500 stands for zero in the data rows.
Some points, each followed by its number:
{338, 401, 575, 358, 583, 457, 595, 513, 496, 477, 497, 436, 588, 405, 501, 481, 458, 610, 606,
 507, 469, 492, 589, 611} 0
{535, 401, 621, 532, 441, 452, 453, 331, 635, 379, 469, 402, 385, 455, 617, 367, 572, 591, 511,
 358, 628, 508, 489, 500} 1
{523, 561, 373, 410, 535, 515, 519, 627, 479, 664, 412, 551, 535, 563, 471, 445, 462, 381, 472,
 623, 333, 545, 690, 177} 2
{521, 455, 336, 506, 518, 557, 407, 460, 513, 579, 407, 553, 402, 502, 532, 423, 337, 425, 537,
 601, 432, 463, 650, 417} 3
{239, 341, 784, 371, 409, 434, 482, 330, 632, 294, 736, 299, 532, 220, 608, 646, 583, 667, 576,
 140, 789, 548, 438, 802} 4
{423, 684, 815, 500, 617, 202, 478, 471, 474, 408, 802,  99, 674, 454, 485, 704, 888, 835, 375,
 375, 793, 499, 364, 772} 5
{629, 572, 410, 656, 459, 622, 658, 604, 409, 291, 815, 489, 779, 644, 418, 817, 696, 636, 434,
 449, 526, 343, 259, 644} 6
{407, 294, 151, 368, 474, 603, 431, 504, 534, 791, 130, 912, 123, 290, 579, 120,   0, 167, 715,
 678, 242, 508, 489, 500} 7
{477, 479, 999, 544, 612, 469, 629, 578, 530,   0, 942,   0, 999, 561, 476, 999, 999, 999, 477,
 133, 999, 490,   0, 999} 8
{572, 630, 269, 608, 561, 614, 734, 660, 287, 404, 881, 499, 798, 643, 288, 862, 742, 679, 399,
 499, 383, 198, 425, 616} 9
{500, 502, 788, 571, 377, 493, 412, 398, 612, 201, 741, 292, 641, 462, 630, 621, 644, 684, 505,
 274, 808, 554, 300, 643} 10
{434, 350, 588, 427, 520, 548, 519, 513, 546, 395, 471, 446, 639, 457, 529, 522, 490, 662, 650,
 312, 592, 518, 502, 662} 11
{546, 354, 316, 541, 358, 718, 471, 466, 591, 482, 234, 773, 219, 488, 608, 279, 132, 203, 699,
 554, 326, 557, 606, 316} 12
{502, 401, 592, 429, 477, 492, 448, 441, 605, 383, 508, 425, 521, 395, 610, 466, 437, 589, 587,
 396, 591, 518, 446, 614} 13
{594, 486, 401, 558, 475, 553, 624, 583, 395, 382, 752, 508, 685, 564, 417, 614, 582, 506, 548,
 447, 598, 508, 489, 500} 14
{568, 432, 297, 444, 521, 629, 603, 554, 552, 528, 318, 814, 294, 547, 482, 251, 496, 501, 508,
 482, 514, 508, 489, 500} 15
{650, 652, 132, 596, 542, 465, 556, 628, 479, 785,  75, 855, 273, 678, 496, 399, 459, 422, 489,
 612, 412, 486, 541, 445} 16
{356, 435, 698, 416, 459, 489, 441, 491, 550, 412, 553, 413, 567, 337, 539, 560, 496, 501, 508,
 482, 514, 508, 489, 500} 17
New points follow, each followed by the numbers of its three nearest points above by angle, nearest first.
{406, 438, 470, 399, 498, 400, 458, 436, 570, 671, 265, 544, 300, 432, 585, 210, 231, 413, 533,
 711, 412, 569, 462, 492} 7 12 3
{575, 594, 315, 475, 558, 569, 549, 566, 227, 654, 577, 633, 584, 556, 253, 513, 470, 432, 331,
 742,  89, 335, 683, 376} 2 9 3
{620, 419, 729, 732, 175, 673, 390, 504, 629, 174, 720, 421, 658, 548, 716, 672, 592, 572, 622,
 203, 827, 607,  82, 708} 10 8 4
{472, 569, 330, 402, 703, 638, 656, 629, 380, 686, 459, 641, 596, 628, 286, 489, 406, 391, 516,
 750, 233, 408, 759, 341} 2 3 16
{325, 472, 601, 385, 459, 380, 446, 388, 567, 587, 428, 289, 379, 387, 568, 458, 465, 482, 517,
 566, 517, 598, 577, 402} 17 1 0
{545, 284, 413, 555, 355, 712, 470, 467, 588, 319, 370, 645, 332, 473, 616, 369, 159, 331, 742,
 459, 468, 552, 489, 470} 12 7 3
{525, 398, 416, 569, 372, 635, 463, 380, 613, 395, 339, 643, 198, 468, 652, 304, 253, 257, 666,
 517, 426, 579, 535, 390} 12 7 3
{583, 612, 289, 467, 669, 517, 606, 624, 386, 742, 447, 636, 526, 616, 401, 450, 430, 348, 415,
 748, 214, 410, 704, 229} 2 16 3
{513, 658, 673, 504, 631, 327, 552, 513, 459, 476, 646, 328, 628, 572, 438, 565, 738, 614, 271,
 614, 485, 509, 554, 491} 5 8 9
{629, 476, 604, 715, 258, 638, 391, 536, 594, 314, 550, 511, 568, 590, 661, 551, 514, 442, 557,
 396, 658, 577, 251, 554} 10 8 13
{530, 626, 233, 485, 609, 533, 534, 728, 299, 818, 439, 641, 534, 551, 312, 414, 492, 294, 404,
 791, 156, 447, 847,  90} 2 3 16
{404, 482, 502, 352, 568, 472, 523, 599, 409, 552, 577, 418, 558, 460, 489, 640, 495, 547, 580,
 490, 529, 474, 472, 531} 0 5 8
{560, 421, 638, 609, 318, 568, 378, 458, 624, 257, 615, 419, 602, 496, 567, 683, 534, 420, 568,
 171, 655, 593, 295, 569} 10 4 8
{539, 529, 648, 568, 414, 512, 455, 433, 572, 271, 684, 400, 560, 528, 567, 577, 551, 563, 505,
 360, 682, 546, 355, 500} 10 8 4
{588, 592, 284, 488, 583, 547, 569, 522, 280, 642, 525, 633, 565, 555, 319, 521, 491, 447, 394,
 622, 208, 378, 677, 381} 2 16 9
{713, 712,  22, 576, 516, 520, 497, 670, 465, 907,   0, 952, 222, 740, 509, 504, 496, 501, 508,
 482, 514, 508, 489, 500} 16 15 7
{531, 476, 678, 590, 383, 519, 125, 452, 620, 389, 518, 391, 539, 472, 654, 598, 582, 474, 474,
 242, 700, 598, 352, 460} 10 1 13
{604, 518, 529, 621, 339, 484, 343, 414, 526, 496, 447, 512, 407, 491, 509, 504, 496, 501, 508,
 482, 514, 508, 489, 500} 1 12 10
{643, 680, 414, 560, 555, 569, 542, 667, 396, 641, 541, 547, 655, 621, 356, 696, 577, 353, 251,
 654, 290, 449, 599, 211} 2 9 16
{605, 596, 113, 517, 516, 484, 492, 586, 507, 865,   0, 908, 191, 622, 541, 313, 318, 430, 529,
 614, 433, 526, 489, 500} 16 15 7
{543, 590, 283, 450, 577, 531, 650, 503, 271, 647, 563, 644, 521, 506, 306, 504, 443, 462, 422,
 675, 183, 351, 690, 436} 2 16 3
{317, 495, 332, 371, 604, 474, 577, 492, 389, 693, 464, 598, 376, 416, 367, 451, 374, 480, 508,
 482, 514, 508, 489, 500} 7 15 16
{591, 370, 303, 598, 342, 719, 463, 493, 605, 372, 232, 781, 205, 519, 644, 269, 141, 130, 713,
 584, 324, 557, 549, 289} 12 7 3
{178, 430, 446, 316, 585, 415, 509, 388, 526, 630, 414, 516, 309, 295, 494, 395, 347, 468, 508,
 482, 514, 508, 489, 500} 7 0 3
{602, 340, 549, 543, 378, 624, 332, 491, 600, 472, 379, 608, 480, 476, 499, 488, 449, 503, 536,
 482, 490, 500, 538, 502} 12 3 7
{299, 428, 475, 383, 566, 432, 467, 415, 569, 609, 279, 551, 343, 371, 529, 325, 325, 463, 508,
 532, 502, 507, 560, 438} 7 3 12
